Which row each row swaps with, under one turn or mirror
The rows were stretched afterwards, more along some directions than others.
lebat: [  3 -10  31  -3  -3 -38  17 -10 -16 -11   4   0 -27   7  -2  -9  22 -11
 -18 -16  -4]
vup: [ -9  -5  21  -1  -1 -33  31 -19  -7  -7   6  -8 -24  11   7  -1  16 -10
 -23  -8   2]
sinit: [ 27 -13  16  16  -5  -7  13 -15 -13 -15 -12  13  -4  19  -3  -1   8  21
   3   4   9]
sugu: [ 16 -20  10  -5  -7 -13  11   3  -1  13   8  -8   0  10  11  21  23  -1
   3 -19 -12]
Tezib: [ 18 -26   7  13 -12  -8   6  -3 -14  -9  17  -4  -7   5   1  12  17  -4
 -23  -3 -17]
Ger: [ 24  -7   6   0  -3  -9  17  -4 -13  -1 -13  12 -12  24  16  13  14   8
   0 -11   1]
rem: [ 24 -26   3   0 -16 -23  17 -11 -13  -2   2  -4 -10   3  13   3  16   9
  -2   8  -9]
vika: [  3 -16  29   3   6 -16  18 -22   2 -10  12  -2   7  -6  -7   4  11   2
 -18   5   5]
Mita: [ -1 -16  14  -4   6  -9  22 -14   2  -4  10 -26   0   1  -2  13  15  -4
 -37 -25 -11]
Mose: [ 28 -43   4  -1 -17 -12  15  -8  -8   3  10  -2   8  16  18  18  30  17
 -19  -9 -17]
sikav: [ 13  -6  34  -4  13 -13  22  -9 -16 -11   0  10  -7  15  -4   5  10  11
  -6 -13  -2]
vuviz: [  1 -32  11  -6 -12 -22  22 -10  -1   4  17 -19   6 -12  -2  17  32  -3
 -21  -5 -15]
pip: [  5 -30  24   1  -5 -31  28 -29   8 -11   6 -13   2  -2  -2  18  21   6
 -20  10   8]
Gezir: [ 12 -17   2  -8  -5 -20  22   0 -16   5  10   5  -6   2  17  -3  16   6
  -9  -5 -14]
vulat: [  4 -15  20   3   4 -21  13  -7 -19 -14  10  -6 -23  -4  -3  -9  17   6
 -22 -30 -20]
Lato: [ 29 -36   7   4 -16 -20  13  -4 -11  -1  12  -9  11   3   1   6  22   6
 -15  -6  -9]
zum: [ 11 -10  30  15  -6 -18  19 -13  -9 -14   5  12 -14  23  -5 -16  16   3
  -4  -1   5]
dogur: [ 18 -15   0  12 -15  -9  20 -10 -16  -9 -14   1 -20  27  15   7  11   3
 -15 -13  -7]
Bur: [  3   0   8  13 -16 -26  19 -17  -5  -5  -1  -6 -15   9   3  -5  10  -8
  -1 -11   0]
Fumit: [  5 -13  20  -4  10 -23  27 -11  -9 -11   6  -3  -6   0  -7   0  16  12
 -17  -7   2]
Rukuf: [ 22 -31  18  -2  -1 -17  18  -4  -5   1  10   7  -3  16   3   0  25  -3
 -14 -13   0]
sevu: [ 23 -27  19   3 -11 -31  17 -20 -10 -13 -12  -3 -13  17   0  17  18  18
  -6  -5   6]
Gopu: [ 21 -28  -2   6 -29 -16   8  -8 -13  -8  10 -10  12   8   2  -1  14   3
 -24   9  -6]
balus: [ 24 -25  12  10   3 -17  16  -6 -18 -16   7  16 -12  14  -5   5  18  23
  -9 -18  -6]
bag: [  6 -20  13  20 -14 -25  19 -10 -16  -6  15  12  -7  14   9   1  22  -1
 -20   7   5]
nok: [ 19 -18  10 -12  -4 -27   4  12 -19   0  17   9 -12   0   4   6  25  -5
  -4 -14 -15]
dipas: [ 12 -11  16  -1  -9 -15   6  11 -19  -6  14   9  -8   4   3   1  18 -10
 -10   3  -5]
rase: [ 18 -32   0   8 -24 -27  14 -10  -7 -16  15  -8   0  14   5   8  18   2
 -24   3  -7]
kagum: [ 13 -24  21  -1  -6 -24  12 -15  -7 -10   6 -13  -5  20  -5  16  26   4
 -20 -23  -1]
Riv: [ -8 -11  20  -9   0 -22  26 -12  -5   4   1  -9 -14   9   8  19  18  -9
 -18 -24   0]
zita: [ 23 -45  14   0 -14 -27  25 -23 -16 -15  -5  -9  -8   6   1  16  32  21
 -31   5  -7]
reb: [ 15 -31  17   6 -14 -39  10 -22  -9 -21   9   4 -12  17 -14  -4  22   6
 -11  -9   8]
gepi: [  0  -8  20   2  -1 -17  16 -11  -7 -13  -5   7 -16  -9  -7   3  16   0
   0   8   6]
dize: [ 20 -18  14  13  -7 -20  19  -8 -22 -10  16  -4 -12  14  -1   2  15   2
 -17 -17 -17]
seb: [  0 -17  26 -11  11 -10  27 -12   6  -5   3  -9   2   6   7   1  13   8
 -21 -20 -10]
Nera: [ 25 -37   9  -2 -17 -24  26 -15 -15 -11  -9   1 -11  22   9   6  21  17
 -26 -15  -9]
Gon: [ 13 -10   7  21 -10  -7  10  -8 -10  -3   7  -2  -7  20   0   6  15  -1
  -9 -24  -6]
Dil: [ 13 -20   4  10 -20 -21  16  -3 -21  -3  17  -6 -10  20   5 -12  24   0
 -25 -16 -16]
Mil: [ 13 -18  21   6  14 -11  19 -14  -9  -7   6  10 -10   5  11  -6  19  26
  -4  -3  -9]
nafo: [  4 -15  31   1   7  -8  15 -14  -9 -14  -2   5  -3  -1  -7   1   8   9
 -16  -6  -4]
roz: [ 29 -34   4  13 -17  -9   6  -7 -18  -4  19   3   3  18  11  11  22   3
 -30  -4 -13]
zolol: [  7 -15   8   2 -16 -11  16  -8  -9 -17  -5   2 -11   1  -5   5   8  12
   1   2   2]
fid: [ 16 -25   1  15 -19 -13  11  -4 -23  -7   0   4 -23   8   8  -1  25   4
 -18 -16 -19]
kir: [  0 -14  17 -12  -4 -26  22 -13  13  -4  13 -14  -3  -1  -3  14  18 -10
  -5  -2  -1]
dev: [ -6   1  13   2  -1 -13  21 -15   2  -7  -8  -4  -8   0   0  -1   3  -2
   6  -8   1]
Vis: [  8 -20   8   7  -8  -2  26  -9 -10  -9  -5 -11 -23   7   6   5  13   8
 -19 -24 -16]

zolol pairs with Vis
sinit pairs with Gon
Rukuf pairs with reb
fid pairs with gepi
dipas pairs with vulat

